[[-31  39  22  -3   9   5   0  21  -9   1]
 [ -5  -6   7 -16  15  18 -10  -2 -10  17]
 [-34 -23  16   8 -28 -15   1  20  -3  14]
 [ 17   6 -28 -19   2  18 -12 -27 -26  20]
 [ 50 -29 -51  13 -25  -6 -12 -36   2  20]
 [-76  13 -20 -11   8  -2 -28  29 -29 -18]
 [-63  -4  36  -3  29 -14  12  21  33 -47]
 [-24 -11  53  40 -15  -9  24  18  29 -16]
 [-17 -45   0  55 -20  16  20  -4  -9   7]]
|
[[-24 -11  53  40 -15  -9  24  18  29 -16]
 [-63  -4  36  -3  29 -14  12  21  33 -47]
 [-31  39  22  -3   9   5   0  21  -9   1]
 [-34 -23  16   8 -28 -15   1  20  -3  14]
 [ -5  -6   7 -16  15  18 -10  -2 -10  17]
 [-17 -45   0  55 -20  16  20  -4  -9   7]
 [-76  13 -20 -11   8  -2 -28  29 -29 -18]
 [ 17   6 -28 -19   2  18 -12 -27 -26  20]
 [ 50 -29 -51  13 -25  -6 -12 -36   2  20]]

[[-24 -17 -27 -35  14 -10  -5 -26 -14]
 [-25 -19 -29 -37   8  -9 -22 -39 -30]
 [ -3 -16  -7  -4  -9  -3 -15 -14  -9]
 [ 14  -3  18  -1 -16  15   3 -10  28]
 [-28   1 -23 -18  22 -33   2   5 -31]
 [-14 -28 -25   0  -3 -18 -26 -13 -39]
 [-34 -54 -46 -43  -1 -20 -10 -40 -13]
 [-21 -65 -38 -30 -12 -13 -37 -54 -29]
 [ -6 -14  -6 -14 -12  -6 -33 -30 -26]
 [-46 -39 -48 -51  13 -39  -1 -29 -23]]
|
[[ 14  -3  18  -1 -16  15   3 -10  28]
 [ -6 -14  -6 -14 -12  -6 -33 -30 -26]
 [ -3 -16  -7  -4  -9  -3 -15 -14  -9]
 [-28   1 -23 -18  22 -33   2   5 -31]
 [-14 -28 -25   0  -3 -18 -26 -13 -39]
 [-24 -17 -27 -35  14 -10  -5 -26 -14]
 [-25 -19 -29 -37   8  -9 -22 -39 -30]
 [-21 -65 -38 -30 -12 -13 -37 -54 -29]
 [-34 -54 -46 -43  -1 -20 -10 -40 -13]
 [-46 -39 -48 -51  13 -39  -1 -29 -23]]

[[  2   4  25  26  21  15  40  26  35  23 -10  -3  14  -1]
 [-25 -36   9   1  19  12  24  12  26  37  30  67  77  24]
 [  8 -22   3 -24  12  -9  -3 -32  -1   1 -11 -36 -27  -5]
 [ 13   3  26  15  21  41  19  -6  45  21  54  22  15  30]]
|
[[ 13   3  26  15  21  41  19  -6  45  21  54  22  15  30]
 [  2   4  25  26  21  15  40  26  35  23 -10  -3  14  -1]
 [-25 -36   9   1  19  12  24  12  26  37  30  67  77  24]
 [  8 -22   3 -24  12  -9  -3 -32  -1   1 -11 -36 -27  -5]]

[[-16 -37 -13  -1 -25  -4  11 -12 -17 -33 -20  -3  14]
 [ 31 -28  50  28  31  20  -1   2 -25 -29  -5  30  17]
 [-13   3  -7 -33  -1   1 -18   2 -24  -2   9   2  -1]
 [ 30  10  57   2  50  22  -9  26 -15   4  27  38  -7]
 [ 19 -17  32  21  17  17   9   7   4 -10   2  21  11]
 [-31 -41 -74  -5 -75   1 -26 -70  18 -14 -47 -46  62]
 [-34 -21 -22 -26 -33 -18   6 -20 -22 -38 -29  -1 -19]]
|
[[ 30  10  57   2  50  22  -9  26 -15   4  27  38  -7]
 [ 31 -28  50  28  31  20  -1   2 -25 -29  -5  30  17]
 [ 19 -17  32  21  17  17   9   7   4 -10   2  21  11]
 [-13   3  -7 -33  -1   1 -18   2 -24  -2   9   2  -1]
 [-16 -37 -13  -1 -25  -4  11 -12 -17 -33 -20  -3  14]
 [-34 -21 -22 -26 -33 -18   6 -20 -22 -38 -29  -1 -19]
 [-31 -41 -74  -5 -75   1 -26 -70  18 -14 -47 -46  62]]

[[ 7 38 39 65]
 [12 13 28 18]
 [ 4  9 16 13]
 [14 30 59 32]
 [ 8 31 32 40]
 [12 37 44 51]
 [13 34 49 46]
 [ 6  8 18  8]
 [ 6 10 21 14]]
|
[[14 30 59 32]
 [13 34 49 46]
 [12 37 44 51]
 [ 7 38 39 65]
 [ 8 31 32 40]
 [12 13 28 18]
 [ 6 10 21 14]
 [ 6  8 18  8]
 [ 4  9 16 13]]

[[  6 -27  27  25  -5]
 [-17 -14  48 -15 -40]
 [-32  14  -9  15  31]
 [-18 -26  56   7 -30]
 [-56  20  -1   9  29]
 [-32   2  15  11   9]
 [-53  32 -12  -6  26]]
|
[[-18 -26  56   7 -30]
 [-17 -14  48 -15 -40]
 [  6 -27  27  25  -5]
 [-32   2  15  11   9]
 [-56  20  -1   9  29]
 [-32  14  -9  15  31]
 [-53  32 -12  -6  26]]

[[ 18  12  15 -21   5  19  10   1  -4 -35   1   6 -10 -17  -5]
 [ 14  20  13 -23  24  15  16  -7 -19 -30  -7   0 -20 -13   1]
 [ 19  20  25 -35  56  23  29 -30 -24 -23   7 -22 -33  -2   5]
 [ 14   4  27 -27  36  20  28 -28   9 -12  34 -13 -12  -5  -8]]
|
[[ 14   4  27 -27  36  20  28 -28   9 -12  34 -13 -12  -5  -8]
 [ 19  20  25 -35  56  23  29 -30 -24 -23   7 -22 -33  -2   5]
 [ 18  12  15 -21   5  19  10   1  -4 -35   1   6 -10 -17  -5]
 [ 14  20  13 -23  24  15  16  -7 -19 -30  -7   0 -20 -13   1]]

[[12 56 -4 49 20]
 [16 11 23  6 33]]
|
[[16 11 23  6 33]
 [12 56 -4 49 20]]
